In the data rows, 500 means zero.
Here are some points, each followed by its number:
ndarray[359 550 415 428 373 649 405 714] 0
ndarray[423 491 506 543 428 463 567 567] 1
ndarray[462 490 402 544 425 497 741 483] 2
ndarray[498 491 595 548 457 407 532 512] 3
ndarray[321 577 402 384 370 693 449 765] 4
ndarray[399 503 668 417 545 418 433 481] 5
ndarray[760 465 431 457 668 418 489 658] 6
ndarray[414 609 641 429 543 406 379 386] 7
ndarray[418 427 452 426 526 394 448 474] 8
ndarray[411 473 404 542 439 503 705 465] 9
ndarray[890 442 395 405 722 460 346 601] 10
ndarray[494 467 406 559 445 564 999 531] 11
ndarray[334 556 369 380 397 562 388 480] 12
ndarray[508 420 462 563 419 447 615 617] 13
ndarray[450 494 587 525 421 470 524 476] 14
ndarray[525 518 557 507 430 456 469 514] 15
ndarray[397 444 366 544 437 529 651 490] 16
ndarray[573 466 394 570 441 412 844 475] 17
ndarray[361 648 654 468 438 678 431 438] 18
ndarray[486 467 507 495 447 518 561 583] 19
ndarray[391 549 863 526 383 453 666 524] 20
ndarray[559 455 479 590 463 532 999 537] 21
ndarray[411 544 460 365 677 999 447 482] 22
ndarray[356 454 566 443 457 481 491 552] 23
ndarray[407 510 503 451 461 519 346 643] 24
ndarray[565 489 537 556 438 429 546 650] 25
ndarray[519 459 324 367 453 570 461 603] 26
ndarray[421 418 380 452 524 415 371 446] 27
ndarray[483 472 430 607 412 418 370 497] 28
ndarray[427 447 598 403 502 468 487 507] 29
ndarray[513 482 471 708 442 354 999 629] 30
ndarray[429 555 528 438 755 755 385 441] 31
ndarray[538 488 485 480 443 562 419 654] 32
ndarray[411 449 350 550 440 372 292 406] 33
ndarray[399 479 692 480 454 494 589 452] 34
ndarray[579 484 722 584 420 406 596 464] 35
ndarray[999 451 471 425 735 302 376 438] 36
ndarray[402 539 612 445 378 491 542 534] 37
ndarray[499 483 397 546 420 519 709 473] 38
ndarray[735 480 373 515 464 484 679 519] 39
ndarray[777 468 434 400 693 509 365 577] 40
ndarray[585 482 800 592 668 437 584 395] 41
ndarray[580 464 381 442 584 427 433 558] 42
ndarray[436 465 423 518 442 479 812 485] 43
ndarray[364 456 452 438 466 505 454 498] 44
ndarray[438 491 441 595 419 456 795 485] 45
ndarray[330 579 431 428 718 716 432 406] 46
ndarray[577 484 361 757 399 339 357 525] 47
ndarray[442 444 579 478 572 404 617 493] 48
ndarray[391 598 621 472 560 515 353 379] 49
ndarray[792 448 412 502 468 518 642 480] 50
ndarray[337 624 581 584 474 428 312 435] 51
ndarray[371 460 399 409 504 506 471 456] 52
ndarray[442 476 432 511 441 552 708 455] 53
ndarray[376 659 645 494 342 548 300 616] 54
ndarray[358 432 321 545 409 572 731 448] 55
ndarray[747 477 527 444 508 643 418 547] 56
ndarray[417 615 950 468 526 522 559 365] 57
ndarray[394 487 315 347 600 635 367 427] 58
ndarray[500 484 467 514 493 447 522 592] 59
ndarray[490 468 364 382 503 562 441 563] 60
ndarray[489 475 543 604 444 459 613 474] 61
ndarray[331 526 610 475 499 453 360 453] 62
ndarray[401 637 609 407 540 392 331 372] 63
ndarray[482 478 381 603 403 411 412 452] 64
ndarray[433 388 390 480 541 359 452 541] 65
ndarray[372 638 969 559 465 485 366 413] 66
ndarray[332 510 344 397 422 483 381 464] 67
ndarray[534 500 507 504 486 506 752 444] 68
ndarray[389 538 540 501 498 502 388 425] 69
ndarray[385 594 576 413 766 828 401 417] 70
ndarray[354 593 431 406 388 578 505 672] 71
ndarray[859 428 338 408 643 297 434 740] 72
ndarray[374 504 352 453 416 462 372 471] 73
ndarray[511 496 495 565 431 513 596 488] 74
ndarray[345 701 942 519 487 505 297 363] 75
ndarray[501 472 377 615 421 449 421 484] 76
ndarray[464 466 420 519 429 532 763 510] 77
ndarray[510 446 357 534 472 508 582 524] 78
ndarray[429 410 337 572 418 478 554 475] 79
ndarray[336 788 999 472 470 587 281 419] 80
ndarray[400 398 411 470 564 353 513 577] 81
ndarray[348 501 415 396 520 557 461 488] 82
ndarray[410 432 379 551 434 578 778 424] 83
ndarray[472 442 699 558 433 499 465 522] 84
ndarray[436 511 520 505 403 514 506 562] 85
ndarray[383 435 352 564 442 556 624 485] 86
ndarray[377 617 608 421 694 811 378 419] 87
ndarray[421 471 347 487 415 549 771 447] 88
ndarray[458 491 613 573 448 428 501 493] 89
ndarray[594 418 375 447 512 392 400 557] 90
ndarray[511 385 365 526 578 305 830 529] 91
ndarray[438 490 494 539 422 472 551 575] 92
ndarray[396 716 552 437 380 546 447 480] 93
ndarray[508 469 418 518 434 564 695 479] 94
ndarray[534 389 406 504 612 312 851 560] 95
ndarray[497 487 330 384 482 567 436 552] 96
ndarray[386 448 399 410 506 459 429 405] 97
ndarray[384 533 581 447 680 522 347 402] 98
ndarray[475 457 410 495 457 530 648 479] 99
ndarray[490 528 493 585 427 442 350 459] 100
ndarray[379 531 537 455 610 519 351 453] 101
ndarray[988 471 399 512 425 441 363 584] 102
ndarray[479 433 527 547 415 432 583 607] 103
ndarray[683 426 417 510 602 403 431 540] 104
ndarray[588 536 794 566 393 413 638 495] 105
ndarray[541 491 718 511 416 504 568 636] 106
ndarray[600 451 362 409 629 410 375 571] 107
ndarray[352 535 540 505 550 502 345 386] 108
ndarray[454 468 391 523 456 540 735 476] 109
New points follow, each followed by the numbers of its three nearest points above, looking only along the 2 directions in which the numbered points spread most, nearest first.
ndarray[447 478 449 403 542 635 311 622] --> 58 33 24
ndarray[413 479 387 359 691 635 403 428] --> 58 33 24
ndarray[695 575 915 565 500 526 485 504] --> 93 5 62
ndarray[999 551 412 826 436 395 368 418] --> 6 104 102
ndarray[578 546 638 519 399 471 647 530] --> 61 1 35
ndarray[396 443 665 485 374 412 643 479] --> 105 35 34
ndarray[754 415 384 424 614 381 360 528] --> 40 107 102
ndarray[518 402 411 504 519 403 530 525] --> 81 78 65
ndarray[397 491 554 429 517 465 465 390] --> 29 4 23
ndarray[582 468 395 650 399 397 400 484] --> 65 47 26
ndarray[557 463 432 463 697 423 367 425] --> 56 58 33
ndarray[400 528 490 529 440 509 624 438] --> 35 61 1
ndarray[442 386 394 511 534 382 437 603] --> 65 26 47
ndarray[352 653 970 539 533 446 365 375] --> 66 75 80
ndarray[563 462 417 532 424 534 498 495] --> 81 59 76
ndarray[357 493 453 377 511 712 296 642] --> 31 101 98
ndarray[528 456 419 458 682 483 398 431] --> 56 33 27
ndarray[507 491 507 565 423 456 594 482] --> 74 103 1
ndarray[537 503 565 551 428 415 498 704] --> 59 19 25
ndarray[355 413 326 395 640 371 344 624] --> 56 42 27
ndarray[344 448 392 408 537 450 430 480] --> 97 73 8
ndarray[544 538 630 513 396 473 623 532] --> 35 61 1
ndarray[568 445 363 574 431 482 607 519] --> 78 13 79
ndarray[407 553 525 413 763 773 505 444] --> 69 46 5
ndarray[562 455 401 579 467 524 680 527] --> 13 38 94
ndarray[606 474 367 606 447 380 345 524] --> 42 90 26
ndarray[726 428 389 455 530 389 465 658] --> 6 104 90
ndarray[516 441 376 585 453 482 652 501] --> 13 94 38
ndarray[434 406 504 478 525 368 620 525] --> 103 74 99
ndarray[369 515 490 561 550 752 405 342] --> 5 69 62
ndarray[363 508 913 441 374 395 485 999] --> 93 34 18
ndarray[835 563 716 433 657 447 331 445] --> 58 33 56
ndarray[474 467 426 561 432 587 640 538] --> 86 99 16
ndarray[517 509 593 504 403 467 637 543] --> 61 1 74
ndarray[388 440 392 394 523 474 454 433] --> 8 28 97
ndarray[378 480 446 561 490 580 634 449] --> 61 1 35
ndarray[974 497 366 523 447 343 365 508] --> 102 72 36
ndarray[488 558 457 603 399 410 351 555] --> 73 97 67
ndarray[499 512 451 594 417 457 503 474] --> 19 25 59
ndarray[449 435 784 507 469 454 624 468] --> 34 105 37
ndarray[362 507 560 575 418 465 653 500] --> 105 35 61
ndarray[387 680 501 485 462 457 421 339] --> 5 69 93
ndarray[373 551 429 446 661 676 472 420] --> 12 0 82
ndarray[417 494 416 493 575 429 532 423] --> 59 19 52
ndarray[433 396 392 525 513 412 489 585] --> 81 76 59
ndarray[372 505 476 578 558 821 424 330] --> 5 93 69
ndarray[331 604 431 408 611 570 416 403] --> 46 69 22
ndarray[610 448 485 576 474 492 658 534] --> 13 79 99
ndarray[949 415 333 441 582 323 361 588] --> 72 36 102
ndarray[999 384 315 462 574 320 333 625] --> 72 36 10
ndarray[693 451 388 444 557 417 380 541] --> 107 104 90
ndarray[659 453 468 414 505 422 382 480] --> 56 42 96
ndarray[503 460 425 589 414 558 525 553] --> 25 59 19
ndarray[999 524 367 536 438 333 342 496] --> 102 72 36
ndarray[486 484 319 363 586 625 375 461] --> 56 58 33
ndarray[373 581 361 395 756 799 443 376] --> 24 101 46
ndarray[395 557 759 452 826 594 483 410] --> 54 51 49
ndarray[656 513 364 713 376 353 411 544] --> 47 26 65
ndarray[402 545 483 403 644 999 430 466] --> 108 7 22
ndarray[596 526 569 528 397 473 660 515] --> 86 16 61
ndarray[451 589 955 493 553 464 571 379] --> 57 18 20
ndarray[628 470 410 405 632 465 379 636] --> 107 90 40
ndarray[436 423 856 485 474 458 678 461] --> 20 34 105
ndarray[368 481 444 383 523 645 326 600] --> 24 101 31
ndarray[819 459 373 539 532 330 369 641] --> 102 6 72
ndarray[406 524 444 399 628 999 495 483] --> 69 5 12
ndarray[343 611 345 359 844 878 325 354] --> 31 98 101
ndarray[946 549 481 559 452 425 642 436] --> 50 39 78
ndarray[729 474 465 581 422 417 503 441] --> 47 65 81
ndarray[348 470 508 585 380 429 555 498] --> 35 106 105
